In the data rows, the value 128 means zero.
A hidden rule labels the rows of this table. It goes by one to three of the table's principal directions, not those with the most spread.
156 131 149 96 111 160 168 156 143 160 150 62 113 127 144 57 108 65 153 128 138 129 121 190 136 57 212 109 184 115 110 83 160 140 214 2
150 146 196 139 149 131 115 179 119 178 153 66 120 143 148 92 103 96 84 145 98 193 166 148 137 106 169 89 206 119 98 80 144 171 151 1
108 139 57 114 131 99 71 109 127 62 101 174 164 101 118 198 172 153 158 137 117 133 96 93 124 178 69 152 57 125 173 175 100 103 72 2
73 106 108 142 136 123 116 185 98 173 138 122 85 143 93 130 82 130 161 94 110 120 133 135 112 118 114 111 159 164 117 141 131 152 132 2
85 76 136 108 129 161 150 133 142 240 122 158 35 123 112 145 71 194 213 81 143 80 116 54 113 182 122 75 125 113 60 133 123 67 134 2
106 98 71 149 131 77 124 132 119 85 114 137 165 118 132 136 163 151 108 148 110 141 114 115 141 121 107 140 129 182 179 136 118 191 135 1
130 159 79 135 110 127 151 96 113 56 127 143 145 146 86 129 122 121 126 100 151 81 124 159 107 106 105 190 91 147 167 140 131 101 99 2
105 85 161 104 131 180 154 131 156 231 126 154 48 116 131 134 88 171 206 100 149 88 120 71 121 166 136 74 118 93 53 134 131 71 154 1
177 166 150 125 121 125 156 131 106 125 154 64 130 148 138 78 110 78 89 122 118 166 152 165 131 85 179 154 175 121 122 73 155 154 150 2
86 90 149 120 140 127 84 182 141 164 122 129 116 95 169 150 141 123 152 158 119 151 113 134 146 138 139 48 149 120 128 145 109 150 163 1
132 56 169 151 133 150 195 79 168 225 120 178 99 143 128 102 127 210 112 125 148 84 125 44 143 154 129 111 131 137 62 123 128 117 148 0
125 159 117 125 121 149 101 143 117 130 147 134 129 146 99 135 138 69 138 109 134 122 114 176 122 106 124 160 103 113 120 165 122 105 107 2
168 143 149 115 110 155 195 103 132 157 146 91 85 144 124 83 90 121 146 95 155 100 146 132 117 109 166 144 145 117 92 86 155 105 150 2
124 126 145 134 134 113 133 152 104 115 129 102 120 122 148 119 102 124 115 132 112 153 157 136 124 118 139 114 161 137 139 102 143 164 147 0
89 74 93 136 138 98 91 95 148 122 87 209 159 105 130 187 175 203 129 154 118 118 90 53 141 193 72 116 80 139 147 175 90 115 91 2
123 105 140 116 115 167 177 103 154 185 126 144 80 140 102 110 88 164 173 95 162 60 120 106 115 137 136 115 126 123 85 124 134 71 137 2
137 159 151 120 98 157 151 122 105 119 149 110 99 149 114 107 95 62 138 92 163 86 137 210 110 90 151 157 126 112 120 134 138 93 125 0
138 149 84 91 116 141 134 120 133 101 128 121 115 104 138 141 137 113 186 114 144 121 107 125 122 130 139 140 87 101 138 128 132 94 142 0
127 150 109 87 143 131 69 164 127 102 119 116 145 89 151 158 142 103 171 149 96 184 115 122 129 140 135 110 110 86 140 131 132 120 143 2
103 115 185 137 146 119 85 185 107 164 133 106 131 131 151 121 104 105 82 151 95 180 143 158 141 117 157 69 199 120 127 105 125 157 149 2
140 115 88 104 105 146 180 78 150 146 124 146 86 121 119 130 129 159 195 93 166 71 104 85 119 149 124 152 79 122 104 135 129 81 129 0
95 112 95 107 124 140 146 148 120 166 126 123 56 120 105 141 73 161 220 80 134 94 129 93 101 152 114 112 122 137 103 129 139 104 132 2
143 123 149 105 135 125 107 166 133 168 138 84 118 106 172 117 141 95 144 151 106 187 126 129 147 123 169 89 161 107 107 108 134 162 169 2
120 124 60 95 117 108 79 94 148 65 101 180 151 70 165 209 215 133 190 152 143 130 78 94 139 185 83 142 20 101 163 196 90 104 97 1
147 102 127 123 151 73 75 52 134 90 72 201 209 99 161 186 186 217 58 186 79 193 111 7 154 225 84 143 87 98 150 127 104 113 70 2
151 163 207 147 130 138 144 201 107 165 176 20 117 164 144 46 79 44 59 135 119 173 173 234 136 40 213 85 255 139 122 53 153 187 185 0
187 195 132 125 112 94 116 101 93 36 136 81 176 135 144 118 146 64 75 142 118 172 155 184 125 109 136 193 129 121 169 106 140 153 93 1
88 101 153 108 134 141 83 151 121 173 115 158 90 105 144 171 110 136 175 124 121 131 120 108 124 173 114 82 115 94 100 158 114 94 119 1
73 123 58 132 122 90 57 117 97 41 92 200 182 121 85 195 151 132 139 129 110 105 96 143 112 154 50 176 65 152 193 206 102 112 60 0
116 142 131 154 141 95 75 141 104 77 122 142 185 133 130 150 155 111 58 158 100 168 134 155 138 125 105 138 134 139 172 143 111 159 96 1
137 105 64 96 132 131 113 82 171 135 98 184 154 106 105 158 178 179 190 137 118 115 76 41 133 177 93 158 57 115 111 167 119 89 110 2
109 87 152 125 132 159 161 90 157 194 114 181 76 120 135 150 105 214 149 107 159 82 118 44 128 187 120 85 103 100 86 122 112 56 124 0
150 113 151 87 127 166 112 114 177 209 126 142 106 112 137 136 152 128 190 137 134 126 96 88 138 165 141 104 103 78 61 150 120 79 132 2
124 105 163 139 151 133 109 159 143 200 135 123 118 132 134 122 131 141 119 145 104 161 135 96 141 141 132 89 161 128 87 126 126 155 138 1
179 127 118 150 133 128 196 69 165 141 132 129 132 143 123 103 152 191 102 128 145 113 139 54 136 144 120 156 113 148 105 99 135 136 120 0
143 133 100 121 131 133 144 74 141 108 111 169 131 122 114 153 139 181 144 116 136 108 122 60 120 171 93 162 70 115 121 137 127 85 95 2
91 131 110 115 120 147 70 102 140 129 111 208 105 111 108 218 154 143 195 110 158 77 97 106 112 205 55 132 27 94 114 223 82 42 44 1
140 117 153 143 120 134 179 91 127 157 129 134 96 148 118 111 96 166 116 104 148 91 148 101 118 143 124 138 136 137 100 110 136 110 114 1
89 96 122 138 134 132 131 133 132 164 118 161 97 129 110 148 106 178 152 111 134 96 124 91 120 157 101 103 122 143 114 145 117 111 117 1
135 88 88 132 131 81 119 49 136 130 93 197 153 115 136 176 183 213 110 140 114 138 99 11 145 213 76 163 70 132 128 150 99 116 71 0
97 127 145 111 111 176 131 180 126 175 151 108 83 141 101 100 83 63 183 96 150 84 116 212 113 75 163 104 155 120 104 145 138 101 167 1
153 181 112 139 139 62 56 129 74 24 120 107 225 135 132 143 158 83 29 166 66 222 143 163 137 120 116 186 144 132 199 112 127 176 79 2
125 175 179 135 125 136 92 184 83 132 160 77 123 158 120 106 88 35 84 117 116 161 154 233 121 77 164 122 187 113 131 113 134 136 124 0
100 106 91 112 148 113 48 119 147 124 97 200 162 90 142 208 193 166 150 159 105 157 83 58 145 200 78 113 58 98 137 186 88 99 88 0
82 150 99 111 126 122 62 192 93 108 134 113 118 121 111 158 109 71 171 113 110 143 117 190 112 115 119 117 132 126 154 158 120 126 117 2
157 159 140 117 136 104 76 135 108 95 126 108 178 123 144 133 152 85 89 159 87 198 133 146 138 127 137 150 139 106 143 120 132 150 112 1
127 72 140 156 137 138 182 74 168 165 106 186 137 142 108 111 132 222 101 134 140 78 123 51 135 151 106 128 120 154 102 127 128 117 130 0
83 103 120 143 129 118 126 152 114 124 125 140 118 123 135 139 116 140 119 125 134 116 123 141 130 120 126 97 141 146 155 131 115 139 143 2
123 120 99 111 101 155 173 105 147 130 130 138 89 122 117 124 123 127 195 97 176 57 107 140 116 119 130 139 89 129 120 148 129 90 143 2
118 97 188 134 131 170 191 137 116 224 145 123 58 156 120 80 47 150 120 86 138 104 152 112 121 111 174 98 181 113 66 80 154 101 175 2
74 78 120 117 132 154 102 109 156 209 105 212 67 114 106 197 123 203 215 100 148 69 96 42 116 219 66 93 62 109 73 197 93 50 79 1
106 83 133 146 126 120 167 106 111 171 117 154 110 156 95 106 80 181 107 101 121 96 133 93 121 134 123 139 158 158 110 110 139 123 128 2
168 171 139 147 133 100 131 129 116 84 140 75 167 146 130 99 130 109 62 146 111 168 159 156 131 103 140 147 172 149 157 84 140 172 116 2
129 77 148 136 114 150 214 110 161 192 132 120 84 138 130 75 102 169 145 113 164 68 127 110 132 108 161 99 162 155 94 99 141 132 183 1
112 139 124 135 129 102 85 147 115 81 122 124 158 118 143 150 147 106 105 152 119 150 127 164 133 126 117 117 132 135 172 141 112 149 113 2
65 108 125 152 145 107 64 198 101 130 123 136 166 149 88 127 106 106 92 142 84 145 121 182 127 94 117 104 186 167 161 147 120 165 127 2
200 132 125 138 121 105 188 45 153 92 119 122 171 131 151 98 171 169 70 153 138 135 135 77 146 136 138 175 117 137 137 86 138 146 125 2
99 119 71 150 140 101 118 119 109 102 114 169 136 134 93 163 133 176 132 111 111 121 127 78 116 157 67 164 91 163 146 157 120 140 86 2
202 165 128 129 138 115 160 104 130 81 133 83 193 143 130 71 143 117 60 155 96 182 151 122 138 87 163 181 160 132 142 65 167 171 153 1
92 115 141 108 149 126 43 170 114 169 118 152 116 104 139 182 129 122 164 138 89 177 117 100 130 179 106 91 117 91 103 164 112 116 106 1
192 152 131 139 118 111 167 68 129 76 130 115 181 143 137 93 161 119 58 146 130 143 139 130 140 106 143 191 124 132 146 98 142 148 123 0
182 159 155 128 129 114 150 108 115 100 135 87 140 129 157 106 128 117 89 140 117 170 164 122 130 125 147 152 145 118 127 84 151 156 128 1
128 201 117 140 141 120 60 177 105 57 150 102 166 129 131 158 160 56 94 145 116 179 139 200 128 102 115 137 116 118 175 149 112 149 96 2
126 156 107 149 137 92 96 176 92 77 143 88 175 139 127 114 143 73 72 147 93 186 139 187 137 76 139 147 166 159 178 117 134 200 138 2
112 135 57 90 111 150 121 117 139 100 117 158 115 107 100 159 138 119 227 101 148 80 89 127 108 137 103 158 54 115 133 178 126 76 121 1
76 76 100 137 137 117 120 119 123 151 103 191 116 122 111 163 119 195 144 115 121 104 109 67 126 170 88 117 105 144 128 154 112 111 113 2
129 141 135 128 127 141 190 179 96 157 159 50 65 144 124 69 47 110 147 84 126 133 168 155 110 74 180 113 199 147 114 58 172 161 190 2
144 135 126 105 131 163 166 127 128 183 145 115 62 122 135 123 99 141 182 88 138 131 135 77 119 143 149 127 110 91 73 104 148 96 151 2
64 74 104 131 133 112 91 110 126 149 92 211 107 109 116 200 129 202 168 117 127 95 104 58 121 208 60 108 77 133 125 187 93 91 77 1
134 158 118 132 126 113 85 127 131 67 126 133 172 117 140 156 175 97 105 156 132 143 119 165 136 128 110 137 100 123 169 156 106 133 99 1
Which label does each new row get?
43 66 98 127 151 83 0 123 136 95 63 253 179 72 144 255 197 195 151 181 95 141 80 57 140 242 22 89 43 119 167 239 61 106 49 -> 0
162 152 160 124 142 115 111 144 132 112 132 85 152 115 168 119 142 113 93 164 107 189 151 131 142 126 152 105 160 113 137 91 135 162 141 -> 1
87 96 162 136 128 152 160 163 117 214 142 117 43 142 118 113 54 150 162 85 143 93 147 123 113 130 143 76 173 137 84 111 135 116 151 -> 2
100 150 113 134 120 133 118 158 110 79 133 118 134 134 107 128 106 94 131 117 140 103 130 198 112 90 126 127 135 143 169 137 129 124 130 -> 1
172 154 200 128 128 158 151 149 146 160 157 66 126 144 149 68 115 77 92 145 136 147 153 184 138 78 191 100 190 109 102 81 148 143 170 -> 1
108 95 135 124 126 149 171 129 124 177 127 137 85 136 114 106 76 162 150 97 135 97 130 102 119 123 146 113 148 129 102 104 145 105 160 -> 2
92 153 108 120 127 136 73 182 107 120 141 123 107 122 114 163 125 73 178 112 127 130 122 180 113 122 107 121 108 123 135 176 116 124 108 -> 1
161 133 133 136 131 114 147 104 112 129 130 121 144 145 122 105 127 132 89 126 106 156 143 104 131 124 134 171 138 132 115 104 147 149 124 -> 1
106 97 88 134 125 134 142 79 145 145 110 202 99 120 108 177 148 197 177 103 153 73 107 48 119 191 65 150 46 133 106 183 106 88 85 -> 1
156 137 160 107 125 123 111 146 140 95 123 85 172 107 167 99 145 79 112 176 113 166 131 181 143 93 173 106 167 114 150 104 143 160 172 -> 0
188 154 153 150 147 123 161 86 144 125 135 117 152 142 143 110 149 168 56 145 121 166 157 68 142 144 133 148 131 119 114 80 137 140 114 -> 2
162 118 186 122 137 142 156 137 154 149 132 89 143 119 170 78 125 124 93 165 122 158 144 133 148 99 187 85 186 112 115 72 149 155 193 -> 0
60 67 78 141 156 88 60 172 117 144 103 180 154 108 119 175 159 165 142 151 75 164 99 77 141 159 79 107 120 163 145 179 106 179 124 -> 1
134 126 93 110 142 82 65 140 118 118 117 125 156 97 160 168 181 122 137 158 82 207 111 85 147 167 112 133 110 119 140 143 114 167 111 -> 2
166 193 134 149 110 152 206 148 108 95 176 43 111 175 101 48 79 63 92 90 161 103 168 228 110 28 182 162 182 155 145 67 164 149 164 -> 0
138 105 107 126 116 128 193 86 139 148 121 132 104 138 112 103 104 181 141 101 147 86 124 82 122 135 135 143 130 146 115 98 140 110 139 -> 0
164 162 131 119 130 143 128 152 141 116 146 82 158 138 118 87 139 73 122 144 117 151 132 177 131 75 160 143 154 128 127 113 149 154 156 -> 0
80 121 106 91 132 152 68 161 120 170 118 162 91 114 97 176 101 124 217 100 114 118 100 112 108 166 102 110 96 95 100 175 118 67 105 -> 2
140 150 149 121 123 155 131 124 135 143 138 122 125 145 112 112 112 107 119 117 139 115 125 154 124 113 148 130 136 105 113 118 130 88 125 -> 0
175 125 131 90 111 177 201 81 169 180 139 119 76 117 147 100 129 142 189 103 172 93 113 84 131 135 170 132 96 85 70 103 144 74 169 -> 0
142 148 137 134 127 128 122 122 143 71 125 125 154 111 154 139 160 115 117 157 144 127 137 155 131 123 119 122 107 124 157 140 121 140 125 -> 0
90 63 96 104 127 146 110 119 172 158 93 196 141 104 105 147 152 165 203 142 127 80 75 91 130 150 101 114 87 131 111 189 118 100 145 -> 0
231 214 179 115 141 75 71 155 103 49 149 8 228 120 199 85 180 15 19 210 61 255 170 201 160 81 195 150 206 102 169 54 154 230 142 -> 1
120 116 103 142 128 112 121 108 142 124 116 153 148 138 100 139 148 157 125 132 128 105 114 109 128 145 92 144 114 159 136 154 113 130 94 -> 2
136 181 137 99 133 97 4 191 116 22 120 85 226 89 170 154 188 11 109 207 83 217 119 243 143 95 141 113 142 103 203 155 118 177 128 -> 0
158 130 129 137 118 171 214 97 168 184 153 116 74 152 107 90 117 157 156 91 179 67 132 101 122 117 142 135 118 137 78 110 137 102 143 -> 0
93 100 128 121 133 130 102 176 124 174 131 123 107 121 126 129 117 112 165 127 112 136 117 139 130 122 133 95 151 137 112 146 126 148 151 -> 1
140 100 144 98 123 178 195 94 147 221 128 141 53 133 114 105 71 181 188 79 148 86 124 53 116 154 155 119 122 92 51 96 152 56 156 -> 2
127 142 165 125 142 122 99 217 112 152 150 45 132 134 137 82 94 65 118 148 86 188 155 195 131 73 177 82 227 142 128 87 153 196 177 -> 1
170 175 162 157 111 150 218 144 128 90 170 40 112 159 135 45 93 76 86 116 173 97 179 227 119 31 185 131 189 162 148 65 162 172 183 -> 0
127 149 91 106 125 124 122 154 120 70 128 100 143 104 143 126 133 96 154 135 123 145 122 162 125 96 147 129 124 124 168 117 141 143 165 -> 1
129 153 134 92 137 118 39 153 122 87 112 127 175 95 155 166 158 82 133 170 93 190 111 153 137 144 131 112 117 81 154 146 118 117 116 -> 1
120 107 94 134 128 103 141 118 120 131 121 135 128 130 118 128 128 161 130 119 116 129 122 92 129 138 117 143 130 155 135 122 129 147 126 -> 2
76 128 90 134 131 137 86 132 123 143 122 185 99 133 84 192 124 155 174 94 139 89 107 104 109 176 64 130 70 127 121 192 95 74 63 -> 0
196 152 132 117 110 138 220 110 144 93 148 52 138 131 155 44 123 98 107 134 151 128 146 168 136 52 204 147 170 136 143 49 170 163 208 -> 1
